In the rows, 128 means zero.
Which row each row swaps with, under one turn or mirror:
Beno: [115 163 151 120 115 125 138 127 145 133 122 124 112 143 161 123  80 108
 132 135 128 148 116 141]
gezap: [119 151 143 120 118 123 144 114 140  98 108 122 117 133 138  87  86 104
 145 147 131 142 109 137]
rifo: [133 141 131 103 110 134 132 117 126 117 104 156 132 105 143 144 109 118
 112 147 124  96 161 132]
boza: [136 110 119 108 114 150 120 120 135 121 102 155 122  95 124 146 110  91
 130 138 125 105 109 103]
Dut: [127 136 131 110 114 140 114 125 128 154 100 148 128 108 111 166 101 120
 142 137 125 123 122 111]
ripu: [137 130 125 107 117 151 118 110 129  97  87 151 124  88 125 121 114 102
 142 152 129 101 110 127]
kipif: [118 153 142 120 115 140 149 125 137  87 118 132 111 134 149  93  81 115
 141 142 122 144 114 126]
Mulef: [137 139 130 105 114 155 108 122 132 132  98 156 119  93 147 161 111 106
 128 141 126 101 117 130]
nal: [137 119 119 104 116 157 128 121 125 122  94 158 125  86 129 134 113 142
 127 146 126 110 108 130]
Keku: [114 134 139 123 115 119 150 124 148 123 125 123 114 145 138 108  80  94
 134 132 127 151 108 115]
zufot: [119 156 144 113 111 114 151 119 134 118 119 136 127 137 153 119  90 120
 115 143 125 125 160 139]
sen: [138 109 120 109 116 145 123 119 128 125  98 154 124  95 119 163 110 116
 135 145 126 102 120 122]
zuv: [138 137 123 107 117 136 134 120 115 109 102 161 113  91 134 159 112 110
 134 141 125  98 119 103]
mekem: [117 141 139 119 117 127 156 125 139 123 116 127 118 134 143  98  85 145
 130 140 128 153 107 140]
vem: [135 132 125 107 114 166 124 121 125  86  98 160 117  91 137 127 107 113
 138 146 121 105 114 116]
Pibuf: [139 124 127 103 116 149 117 118 144 148 103 160 109  90 135 133 110 102
 125 146 124  94 127 121]
vobu: [114 151 144 119 115 120 133 127 136 155 115 127 123 140 121 141  82 122
 145 133 126 152 122 119]
togat: [117 160 143 122 119 107 162 124 128 110 124 129 106 139 148 122  83 113
 138 135 127 143 118 114]
rutop: [115 134 142 125 117 112 155 123 142 126 123 119 116 149 135 121  77 119
 139 138 128 152 119 134]
munum: [120 122 147 121 112 116 149 121 148 116 119 128 122 135 146 105  83 117
 137 124 126 150 110 157]
gemu: [119 146 145 117 117 122 143 121 156 150 125 130 101 136 148  98  82 104
 129 140 126 137 127 131]
Fom: [139 100 128 106 111 144 122 117 135 114  97 158 129  89 133 141 112 114
 134 130 124 107 112 146]

boza pairs with Keku
ripu pairs with gezap
Fom pairs with munum
rifo pairs with zufot
mekem pairs with nal

Which row each row swaps with, under one turn or mirror:
T: [102 126 112 117 123 140 161 115 121 133 141 134 126 127 117 119 155]
M: [125 118 120 119 125 167 117 148 134 143 140 133 128 119 150 133 116]
E: [126 126 135 145 140 133 134 116 115 114 121 102 137 145 106 114 156]
L: [119 145 136 140 119 122 116 100 115 132 125  98 124 157 133 126 131]
G: [122 137 133 132 119 114 124 126 118 108 121  91 129 145 106 121 143]
W: [112 128 130 133 144 110 111 118 107 112 127  95 117 140 121 123 142]
S: [124 146 114 129 148  99 111 130 130 121 127 126 106 116 120 117 137]
C: [121 116 119 120 130 151 113 136 120 163 137 149 125 135 145 134 120]
U: [145 117 126 112 129 156 122 149 130 157 138 145 121 129 127 119 122]
F: [132 159 130 146 121 119 142 124 110 121 131 105 131 146 126 112 138]
N: [106 128 119 116 116 140 160 117 126 134 136 138 119 104 120 127 141]
Q: [129 130 122 133 121 157 122 150 142 144 129 140 144 130 151 138 126]
Y: [127 153 137 139 134 125 123 112 103 111 124  94 127 137 120 111 137]
B: [114 118 127  94 120 156 106 141 117 143 136 140 121 131 135 136 118]
J: [136 144 125 116 146 116 112 134 149 136 114 142 125 111 114 122 146]
A: [124 154 113 126 147 124 116 122 144 125 106 138 117 111 115 118 143]
P: [144 133 142 114 141 145 125 110 112 107 120  98 113 145 133 125 152]
V: [ 95 124 123 104 113 152 138 121 119 126 132 148 136 119 123 139 139]
H: [125 120 119 116 109 144 113 136 145 146 129 117 126 142 150 138 107]
K: [147 113 128 104 141 162 123 130 125 133 135 122 107 133 154 133 135]

P pairs with K
N pairs with A
W pairs with B
C pairs with G

Which row each row swaps with, under one turn or mirror:
von: [103 140  88 147 130 116 147 134 132 142 170 114 117 122 115 139 109 145]
Dip: [105 138 118 141 117 135 131 119 147 133 162  90 115 132 115 144 125 151]
dezor: [143 123 153 135 131 114 141 132 139 131 148 133 114 131 124 113 115 122]
delo: [111 134 148 146 127 118 151 116 127 125 102 103 118 107 140 138 119 147]
Muz: [119 147 124 132 129 104 155 140 134 122 160 110 128  76 138 151 101 125]
tum: [136 134 112 152 114 121 140 110 147 119 113 119 126 115 150 117 120 154]
puzom: [121 111 125 124 101 122 147 117 149 123 135 102 127 122 173 134 103 131]
zal: [ 76 133 117 136 121 112 135 130 125 138 156 104 117 131 151 141 109 122]
Gesag: [135 122  97 116 151 108 146 142 116 139 163 116 113 102 146 120 112 125]
kab: [128 131 104 130 126 113 136 115 130 121 105  86 120 113 139 120 115 155]
mulub: [141 110 124 141 139 105 123 126 118 128 122 127 111 114 155 125 129 129]
muges: [105 120 154 119 128 125 172 142 123 135 140 119 116 124 124 143 110 142]
raz: [129 122 147 141 131 120 134 106 133 107 174 101 122 108 139 142 127 152]
zan: [111 136 106 130 126 119 148 146 135 120 146 151 125 130 131 144 106 158]
Gimug: [112 127 118 122 135 117 151 153 107 142 161 129 114 134 130 123 117 123]
mit: [129 137  91 141 137 124 136 106 142 114 152 117 124 114 143 123 118 172]
rofi: [152 128 119 133 131 121 152 125 128 113 158  77 124 122 136 165 110 132]
nane: [109 114 111 105 133 117 154 146 129 145 154 107 109 132 113 123 111 146]
lep: [145 130 115 116 115 122 147 141 128 133 135  80 122 102 144 140 106 111]
neder: [109 123 121 134 137 117 142 131 122 145 168 119 107 139 108 149 123 125]
duka: [165 110 105 136 123 120 142 116 122 122 141  92 123 113 155 125 113 133]
lilim: [ 93 137 125 133 139 110 139 140 113 130 163 115 115 120 138 150 113 106]
kekis: [127 137 128 115 134 111 160 127 119 148 120 105 129 101 163 122  96 144]
sovup: [102 146  95 152 137 108 140 120 146 138 124 127 118 106 126 141 110 143]
gedi: [132 143 117 155 124 121 140 104 150 106 132 100 135  97 154 129 116 137]
Zogin: [124 135 111 151 136 110 147 124 153 138 162  87 111 109 118 164 116 132]
Kel: [ 98 131 137 127 140 123 146 112 127 149 153 113 118 131 138 122 115 170]
nalu: [154 134 109 138 115 120 149 113 139 115 110 105 130 110 145 148 107 135]
vafol: [124 166 129 149 126 113 140 133 128 112 126 130 131 124 125 125 102 134]
mir: [113 126 128 124 140 122 154 143 127 131 189 116 121 121 130 133 114 115]
sozav: [150 103 127 111 139 127 148 126 110 118 149 117 120 139 145 134 116 134]
vubif: [135 118 130 139 110 127 146 104 163 108 134 114 128 113 157 144 110 141]

dezor pairs with vafol
tum pairs with Gimug
Muz pairs with raz
muges pairs with delo
gedi pairs with mir
duka pairs with von
Zogin pairs with rofi

Which row each row swaps with, under one turn or mirror:
zemud: [147 125 137 102 124 106 149 133 134 149 156 130 132 136 132 137 111 103
 144 122 123 139 142 133 145 140 111 129 123 132]
damot: [130 124 140 108 142 151 122 127 124 143 101 117 122 104 126  95 134 138
 106 124 127 118 130 116 122 133 144 100 115 129]
dabos: [124 129 142 110 137 155 124 125 117 145 112 126 109 101 129 103 129 146
 104 126 133 120 132 121 134 135 155 107 123 121]
fab: [160 129 138 110 138 104 151 127 135 124 160 146 135 134 140 148 130 126
 132 131 121 138 144 132 129 128 115 130 115 128]
makek: [127 125 139 109 146 142 135 129 129 148 101 130 117 107 130  94 131 147
 110 123 127 115 139 112 124 139 146 107 110 121]
Lus: [142 134 142 118 130 118 150 138 157 122 150 136 143 131 141 133 105 105
 137 119 142 123 132 113 135 132 104 137 112 147]
Gol: [118 139 108 141 119 138  94 144 129 125 135 118 122 145 123 138 139 114
 137 123 128 152 133 128 139 127 108 134 153 117]
goge: [129 126 135 123 131 151 119 133 124 135  93 122 116 107 128  92 136 137
 112 116 118 120 138 117 124 142 141 105 117 110]
fifo: [127 123 141 106 142 150 125 122 128 136 108 126 119 101 125  95 137 137
  96 121 126 120 127 116 128 148 146 107 118 121]
Nit: [161 135 143 109 130 119 141 147 147 129 140 131 145 125 135 130 109 108
 148 103 130 137 133 122 139 132 103 122 117 124]
veb: [109 136 134 137 139 120 131 119 154 126 125 111 120 142 139 139 123 144
 117 158 134 104 116 119 112 154 146 142 129 143]
Bub: [111 119 138 119 144 113 141 103 144 143 127 121 118 149 134 149 108 141
 123 146 125 108 142 129 114 147 145 134 130 142]
Nus: [125 138 124 112 137 151 113 129 127 149 100 135 111 104 138 101 135 138
 106 128 127 123 134 121 116 125 144 106 117 111]
mun: [101 139 127 123 135 121 139 107 138 122 112 117 119 143 137 143 117 155
 111 140 136 110 128 120 103 150 139 129 125 141]
bos: [156 132 137 103 123 109 149 134 126 144 145 136 150 138 138 143 118 108
 143 119 130 139 134 122 143 125 117 123 110 120]
ladof: [121 130 116 138 116 136  93 136 125 121 138 118 112 144 126 132 141 104
 136 121 125 147 128 129 138 129 109 146 153 117]
ril: [119 125 117 146 122 142  99 144 127 119 140 111 106 137 130 127 140 106
 135 125 132 153 132 125 136 125 116 138 145 102]
fori: [121 130 115 147 126 132 100 142 133 115 134 113 111 135 123 126 141 110
 129 116 126 153 139 125 146 121 116 134 155 109]
lovup: [124 133 112 138 123 141  99 141 113 128 133 114 114 134 115 136 137 102
 129 114 136 153 139 127 141 124 123 137 149 110]
Vup: [115 132 133 127 131 118 143 102 139 132 126 121 111 143 130 155 119 146
 125 156 129 105 123 132 109 134 143 138 129 137]
tase: [153 133 147 119 120 114 133 148 134 134 151 135 139 129 124 128 119 104
 149 116 122 137 130 128 157 124 110 137 106 123]
Ferol: [126 135 142 137 147 119 126 109 145 126 134 108 134 133 135 141 110 148
 126 147 150  99 127 115 110 150 129 149 133 140]
vopep: [146 143 143 117 129 105 141 145 144 132 152 138 147 121 138 142 103 121
 135 123 132 130 144 134 148 145 110 143 110 133]
Lan: [127 125 145 113 138 142 129 134 126 149 107 133 118  98 126 100 129 141
 108 124 126 108 126 116 119 144 148 108 108 115]
kep: [125 136 108 149 118 141  94 135 130 124 127 129 115 125 118 126 145 115
 117 107 118 147 124 111 139 124 125 127 148 104]
rata: [131 132 123 120 133 153 116 129 131 137 109 137 112 105 114 103 139 145
  99 121 123 122 120 106 137 137 143 103 125 109]
Gim: [161 142 147 120 134 125 150 150 135 132 152 119 149 122 140 133 108 119
 137 123 134 130 137 112 136 138  99 139 125 132]
Rus: [114 142 135 122 143 105 134 122 144 125 126 121 135 134 132 153 100 147
 112 142 134 107 130 131 119 154 129 150 126 147]
kez: [130 128 105 134 116 145  90 147 122 133 122 126 116 135 124 122 139 105
 124 130 127 146 124 132 135 119 121 140 143 103]
fanu: [136 117 131 119 148  93 143 109 131 125 137 130 133 144 131 149 126 147
 115 148 129 117 120 133 111 134 136 140 130 141]
nuge: [115 140 116 136 123 143  89 136 126 125 127 110 112 136 123 112 147 113
 132 124 119 151 123 123 142 131 117 133 144 104]
pite: [114 131 137 129 143 112 145 121 158 121 131 122 127 142 139 137 104 134
 121 144 149 102 117 112 120 138 124 141 124 155]

zemud pairs with Bub
ril pairs with damot
fori pairs with fifo
pite pairs with Lus
kep pairs with rata
dabos pairs with lovup
Rus pairs with vopep

Which row each row swaps with, under one turn or mirror:
dava: [120 121 101 127 134 147 111 133 125 123 112 113 123 132 100 126 137 127
 138 156 163 123 117 117 117 129]
Nuv: [130 125 118 122 140 159 102 129 125 116 105 113 116 120 111 133 151 123
 125 161 160 122 123 117 130 121]
sige: [135 132 127 131 124 114 153 139 133 147 133 141 120 105 133 124 110 102
 159 118 123 135 118 122 125 141]
bavud: [128 112 105 139 126 144 117 126 130 134 115 105 125 117 113 147 152 111
 146 148 143 136 141 107 110 132]
bosu: [138 121 143 124 119 112 151 143 128 133 125 149 126 105 143 101 110 100
 148 121 124 125 131 112 126 127]
kabu: [154 146 136 118 166 116 139 129 114 121  92 131 127 151 112 155 129 132
 115 114 139 121 129 133 125 130]
som: [137 118 116 122 139 152 111 130 120 128 112 112 129 142  93 143 144 120
 131 157 160 128 123 112 123 121]
Mas: [135 123 128 124 121 109 152 149 140 133 130 141 126 117 131 103 108 109
 156 117 123 124 121 109 108 133]
fabo: [127 111 116 139 135 150 109 127 139 132 120 113 111 128 108 132 151 120
 131 160 150 133 108 107 118 128]
limog: [136 126 152 131 139 112 132 127 136 110  94 148 116 104 158  96 128 125
 110 125 128 114 128 119 131 131]
dolu: [132 116 120 132 142 155 109 126 127 120 110 109 127 131 102 126 147 123
 127 167 159 123 118 110 126 121]
zeset: [135 121 156 138 145 116 126 125 135 105  94 138 108 114 145 100 140 135
 100 131 143 110 126 113 131 121]
rok: [137 126 151 135 153 113 130 126 127 106  88 145 112 119 150 105 137 131
 100 125 135 108 129 122 131 120]
Lalum: [155 145 129 113 156 128 129 125 120 124  96 120 132 150 101 162 132 134
 117 127 142 129 125 127 121 138]
ker: [132 116 121 139 115 120 143 135 136 139 124 127 125  99 140 126 130  98
 158 123 120 134 146 107 111 135]
Rakos: [146 132 142 125 128 111 162 142 130 136 127 141 136 112 133 111 104 101
 156 119 120 125 127 116 124 132]
pifup: [157 151 138 117 156 114 146 128 115 126 101 126 129 144 105 158 122 133
 122 111 144 125 128 131 127 135]
siveb: [139 119 156 141 144 115 124 130 136 103  95 146 118 123 151 103 132 134
 102 125 133 113 133 109 129 121]
kol: [153 136 144 114 130 115 156 148 136 135 127 143 124 112 137 122 114 104
 151 111 113 127 128 112 117 129]
Riz: [151 148 131 123 159 122 134 129 110 119  95 130 137 149 111 160 120 135
 122 116 145 125 136 131 133 135]

Riz pairs with siveb
pifup pairs with zeset
Nuv pairs with kol
dava pairs with Mas
som pairs with bosu

